a =
[[0.25, -0.49, -1.06, -0.02, -0.13, -0.95, -0.95, -0.39, -0.62, -0.12, -1.42, -1.01, 0.36, -1.35],
 [-1.09, -0.49, -1.06, -0.37, -0.95, 0.12, -0.95, -0.48, 0.23, -0.12, 0.19, -1.10, 0.79, -1.35],
 [0.25, -0.59, -1.06, -1.30, -0.95, 1.05, -0.95, -0.48, -1.21, -0.12, -1.58, -1.10, 0.52, -1.35],
 [-1.12, -1.61, -1.06, -0.37, -0.95, -2.00, -2.59, -0.48, -1.37, -0.12, 1.03, -2.00, 0.36, -1.35],
 [0.25, -2.22, -1.39, -0.87, -0.95, -1.62, -0.95, -0.48, 0.42, -0.12, -1.42, -1.10, 0.36, -1.40],
 [0.25, 2.03, -1.69, -0.47, -0.95, 1.10, -0.95, -1.79, -0.62, -1.37, -1.42, -1.10, 0.36, -1.35],
 [0.25, -0.49, -1.06, -0.19, -0.44, -2.26, -0.11, -0.48, -0.62, -0.12, -1.42, -1.10, -1.82, -1.36],
 [-0.69, -0.49, 0.54, -0.37, -1.25, -0.64, -0.61, 1.32, -0.62, -0.12, -1.42, -0.80, 0.17, -1.35],
 [0.25, -0.49, -1.08, -0.50, -0.95, 0.18, -0.95, -0.10, -0.50, -0.12, -1.33, -0.64, -1.49, -1.26]]
The bottom-left entry -> 0.25
Which number is the last entry, reading row by row? -1.26
The entry directly above -1.49: 0.17
Which number is the first entry, reading row by row? 0.25
The entry just right of the largest entry: -1.69
Which number is the entry just right of -0.59? -1.06
The third smallest entry: -2.22
Which number is the entry directly above the smallest entry? -0.95
The smallest entry in the first row -> -1.42
The largest entry in the first row is 0.36
The entry just right of -0.61: 1.32
The fifth entry from the end, reading row by row -> -0.12
The entry just right of -0.87: -0.95
The entry just left of 0.19 is -0.12
The entry just right of -1.08: -0.50
Which number is the third entry in reading order? -1.06
The smallest entry in the last column -> -1.40
The 4th entry in reading order -> -0.02
The smallest entry in the first column -> -1.12
Which number is the top entry of the column that holds the largest entry? -0.49
The top-right entry: -1.35
The first entry in the row that holds the largest entry -> 0.25
The last entry of the largest entry's row -> -1.35
Which number is the 5th entry, reading row by row? -0.13
Which number is the 3rd entry on the diagonal from the top-right corner? -1.10
Which number is the entry just left of the smallest entry? -2.00
Which number is the entry directly above 0.54? -1.06
Which number is the smallest entry in the last row? -1.49
Which number is the top entry of the column that holds the smallest entry? -0.95
The 2nd entry on the diagonal from the top-right corner is 0.79

Read these off the matrix that follows. Counting starts at 1.
1) What is the entry just left of 24?
2) What is the entry directly above -28?
3) What is the entry in row 1 and column 1?
4) What is the entry in the bottom-left corner?
5) What is the top-right entry?
6) What is the entry in row 3 and column 1?
7) What is the bottom entry of the column that holds the smallest entry?
8) What is the entry just right of 38?
 -7   40   10  -44
  1   45   11  -34
 -3   48   14  -34
  3   42   25  -35
 -1   42   13  -30
  4   51   21  -30
 -9   37   24  -32
  3   44   19  -28
  2   51   26  -27
 -6   38   18  -30
 -9   32   22  -20
 -7   46   21  -25
 -5   45   14  -29
1) 37
2) -32
3) -7
4) -5
5) -44
6) -3
7) -29
8) 18

Questions about the table below.
1) What is the top-left entry?
2) What is the second largest entry?
3) What is the third entry, reading row by row?
4) What is the last entry, reading row by row?
5) What is the last entry in the row that holds the largest entry?
6) What is the top entry of the column that holds the smallest entry?
7) What is the entry directly below 5.1?
8) What is the 3rd entry on the diagonal from the top-right corner?
[[-17.3 -19.8   4.8 -17.0 -10.3   5.1   9.6   4.3  -8.6   5.9]
 [ -9.1  -8.8   5.3  -8.2  -5.9   7.0   9.0   7.9  -4.4   7.1]
 [ 20.9  21.5  -3.4  18.7  14.2  -2.1   9.5  -2.7  15.0   1.4]
 [ 14.0  16.1   0.8  11.8   9.1   1.1  12.9   1.2  15.8   1.9]
 [  8.9   6.5   6.0   9.2   9.7   4.2   0.4   3.1   5.6   3.7]]
1) -17.3
2) 20.9
3) 4.8
4) 3.7
5) 1.4
6) -19.8
7) 7.0
8) -2.7

X =
[[ 17  -3  10   5   1  15  19   0  18   4   8  10   2  -4   7  26]
 [ 23  -9 -15   5   6  10  21  -4  -9   5   1   8 -14 -21 -13   2]
 [  6  -6  18   4   8  19   9  13   1   2   5  16  -1   6 -16  21]
 [ 24  -2  12  -1  18   4  27  10   8 -11 -20   6  -4 -29  20  -1]
 [ -8   0  31  18  10  25   5  15  21   9  -2  13  14  -4   3  16]
 [ -2  -4  18  10   9  23   1  -4  22   3   2 -17   3   1   9  19]
 [ -1   9  18  20  22   5  24   2  26  11  -6   4  12  -2  12  14]
 [ 16  -2  27  27   5  -2   1   9   1  -2   0  -2   1 -14  10   3]
 [ 10  -3 -16  13  25  -6  25  -8   3  22  -4   4  14  -3 -15   9]
 [ 15  -7   0  34  11  21  29 -23  20  32  -5   5   9 -17   3  19]
 [-10  14  14  15  13  -2  12  10   4   6   5  -9 -19  -3   1   6]
 [ -2   0  -2   4   8  17  12  16  14   3   2  12  -1 -20  -1   4]
 [  1   7  32  24  34 -17  13  24  10   1 -12  15  24   6  -3   0]
 [  4   3  31  27   6  17  11   0  20  17   1   4  10  -3  10  23]]
Indices start at 1.
What is the entry just right of the smallest entry?
A: 20
The entry at row 3, column 1 -> 6
What is the top-right entry?
A: 26
What is the entry in row 1 and column 1?
A: 17
What is the top entry of the column that holds the smallest entry?
A: -4
The bottom-right entry is 23
The entry at row 1, column 2 is -3
The entry in row 2 and column 2 is -9
What is the entry in row 1 and column 3?
A: 10
What is the bottom-left entry?
A: 4
The entry at row 3, column 3: 18
The entry directly below the smallest entry is -4
What is the minimum?
A: -29
The entry just right of -21 is -13
The entry at row 2, column 1 is 23
What is the entry just right of -5?
A: 5

x =
[[ -6  -6  20 -15]
 [ -2  -3   5  -5]
 [ -3  -6   8 -10]
 [ -1  -2   8  -6]
 [ -1  -2   6  -7]
 [-14 -15  15 -27]
 [  1   0  -1   1]
 [ -2  -2   7  -7]
 [ -1  -2   2  -4]
 [ -3  -5  14 -12]
 [  0  -1   0  -1]
 [  1   1  -2   3]
 [ -4  -6  18 -15]
 [-17 -17  51 -41]]
The first entry in reading order is -6
Give the largest entry.
51
The entry just left of -27: 15
Give the entry just left of the largest entry.
-17
The last entry, reading row by row -> -41
Give the 4th entry, reading row by row.
-15
The entry directly above the largest entry is 18
The smallest entry in the first column: -17
The 2nd smallest entry -> -27
The entry directly above -14 is -1
Give the entry just left of 2.
-2
Give the top entry of the column that holds the largest entry.
20
The entry directly above the smallest entry -> -15
Give the second entry on the diagonal from the top-right corner.
5
Give the third entry on the main diagonal.
8
The entry directly above 15 is 6
Give the fifth entry in reading order.
-2
